The same turns and mirrors carry the whole set onto itself and the rows of a family onto each other. Which other rows belong to the same family as each row named below? List them in the order they appear above.
These 18 rows form 3 families of 6 rows each.
j583: 105,160,-35,-91,43,-108,117,103,-49,-240,-28,-298,-40,80,47,35,-60,51,46,128,176,133,-46,-177,34,-18,45,46,35,163,57,-53,8,-53,-180,-103,-255,69,18,67,150,-76,-69,-64,100,-22,230,-70
j312: -98,-50,8,-129,-96,24,39,32,-28,-21,14,-2,-4,-192,49,245,5,58,-157,260,-58,135,-96,-40,-106,106,20,-10,39,36,69,21,54,-77,-10,112,14,-77,-72,-7,-200,98,66,126,87,74,-96,89
j809: -11,132,69,-50,168,13,32,110,-80,-234,110,-230,70,143,46,97,-119,57,-8,158,138,56,-41,-6,14,-177,-40,-52,146,34,-4,-119,-267,-14,-169,114,-35,35,11,63,-111,198,13,-26,147,-65,87,-179
j19: 99,2,-108,-60,-67,-132,208,9,-243,-146,-107,-66,-107,-206,-19,76,-41,25,-56,174,-36,155,-180,-79,8,127,86,128,155,109,-68,52,256,-32,21,86,-95,-172,49,61,-36,-74,50,136,11,108,37,258
j188: -166,-68,11,-168,-118,97,86,-7,-101,-32,-110,10,1,-117,45,188,66,47,-209,308,1,165,-88,-16,-81,59,84,18,0,12,41,-28,27,-85,-23,142,22,-18,-91,-4,-200,117,40,127,184,48,-115,82
j481: 216,29,97,-6,171,-139,245,103,-314,-302,-137,-289,88,185,96,-135,64,-22,85,147,162,23,-101,1,202,-200,54,58,164,122,60,-73,-74,51,-148,60,-145,-47,87,33,-7,31,6,-47,6,24,1,-43
j104: -7,45,-147,-124,-63,-94,208,-30,-252,-145,-199,-54,-176,-138,-29,65,-47,62,-105,190,-1,180,-152,-90,-11,85,123,167,110,106,-95,-5,254,-35,3,136,-91,-96,27,80,-22,-67,11,164,140,99,60,226
j575: 29,-53,-176,-85,-71,-134,191,33,-273,-126,-102,-73,-143,-186,-30,7,-31,20,-70,188,-6,212,-120,-71,-11,149,92,100,137,111,-34,-45,281,-65,26,127,-87,-115,50,50,-65,-67,68,194,112,180,52,162
j210: 121,-158,118,-118,-36,-18,209,-1,-200,-218,-26,74,-133,32,0,25,27,-139,-118,311,-67,56,-262,34,35,-19,45,16,141,-13,16,124,28,8,-51,203,-34,-198,117,-33,-236,4,104,146,0,134,-143,110
j889: 61,198,-15,-75,113,-164,87,94,-65,-163,-59,-391,6,5,106,75,-50,103,50,107,138,145,47,-96,81,-50,15,25,40,220,38,-103,29,-32,-184,-84,-226,44,50,55,73,-18,-59,-41,97,17,171,-94
j372: 88,-208,60,-133,-55,-35,233,4,-258,-199,-41,35,-158,50,-17,-60,39,-172,-126,320,-61,143,-224,49,20,52,60,4,124,17,24,36,92,-38,-37,208,-52,-143,141,-43,-230,-15,127,193,57,206,-110,54
j131: 215,-38,50,-2,95,-67,229,127,-265,-308,-86,-190,97,220,64,-172,76,-49,52,177,210,1,-165,-46,180,-194,85,51,142,47,124,-54,-140,23,-137,60,-157,-23,-25,64,30,43,15,-69,20,-34,14,-39
j428: -132,-121,-16,-141,-113,27,73,57,-113,-26,6,11,-33,-142,40,149,56,14,-175,265,-26,197,-57,-28,-98,120,34,-27,38,27,104,-49,81,-96,18,141,15,-36,-36,-19,-247,74,87,165,158,157,-103,18
j8: -35,64,26,-118,122,67,21,114,-103,-221,70,-238,54,142,-12,85,-115,51,-11,115,126,58,-130,-53,-50,-178,-36,20,70,45,69,-124,-276,-55,-163,174,-31,67,-13,85,0,133,27,-90,146,-69,27,-181
j797: 57,-141,92,-154,-51,-21,249,-50,-205,-208,-142,78,-187,119,13,-21,62,-159,-159,378,-28,98,-255,37,47,-33,123,23,95,-4,-31,91,72,-7,-92,183,-90,-128,99,-44,-177,-16,85,188,87,112,-108,90
j431: 109,224,-6,-27,89,-134,119,99,-87,-231,-1,-318,29,52,99,32,-78,72,51,153,176,141,19,-99,79,-7,25,-19,100,138,-21,-72,-10,-25,-178,-138,-213,61,39,45,40,31,-71,-38,98,-31,268,-52
j984: 228,60,79,47,146,-107,230,114,-290,-344,-55,-208,107,224,98,-132,30,-27,55,167,211,25,-96,-16,196,-165,54,6,213,36,33,-68,-148,58,-133,12,-132,-37,45,50,-88,98,-7,-50,47,-25,91,-26
j845: -15,86,117,-112,201,26,27,107,-91,-200,40,-271,40,161,71,110,-70,53,-1,141,89,53,-41,-1,7,-221,-51,-1,88,92,79,-129,-257,-2,-172,172,-27,13,58,44,-115,152,11,-46,123,17,-31,-215

The rest of the family of j889: j312, j19, j481, j210, j845
The rest of the family of j809: j575, j372, j428, j431, j984

The same turns and mirrors carry the whole set onto itself and the rows of a family onto each other. Which other rows belong to the same family as each row named below? List them in the order they appear above.
These 18 rows form 3 families of 6 rows each.
j637: 143,-161,-3,22,-61,-2,76,-78
j209: 119,-14,117,47,-27,24,144,-139
j870: 52,-134,-120,43,-189,-35,-9,-90
j605: 163,3,-26,80,-108,-54,42,89
j938: 48,49,-115,105,-167,-95,-43,70
j693: -119,-69,-175,71,-106,-93,-79,-117
j473: 78,-136,53,32,140,-16,93,-93
j857: 158,7,55,86,74,-48,77,81
j626: 1,37,131,76,133,-17,119,-155
j511: -186,101,-63,114,-62,-92,-28,-180
j969: -70,53,-79,88,-218,-55,-8,-164
j349: -189,-37,-117,86,88,-113,-62,-133
j348: -154,91,34,104,117,-73,31,-184
j465: 24,63,45,113,190,-92,43,63
j273: 90,1,13,60,-203,11,88,-141
j655: -88,-76,-1,64,219,-77,13,-119
j620: -98,108,-58,129,123,-145,-38,37
j228: -84,99,-131,133,-53,-143,-87,47

The rest of the family of j228: j605, j938, j857, j465, j620
The rest of the family of j209: j626, j511, j969, j348, j273

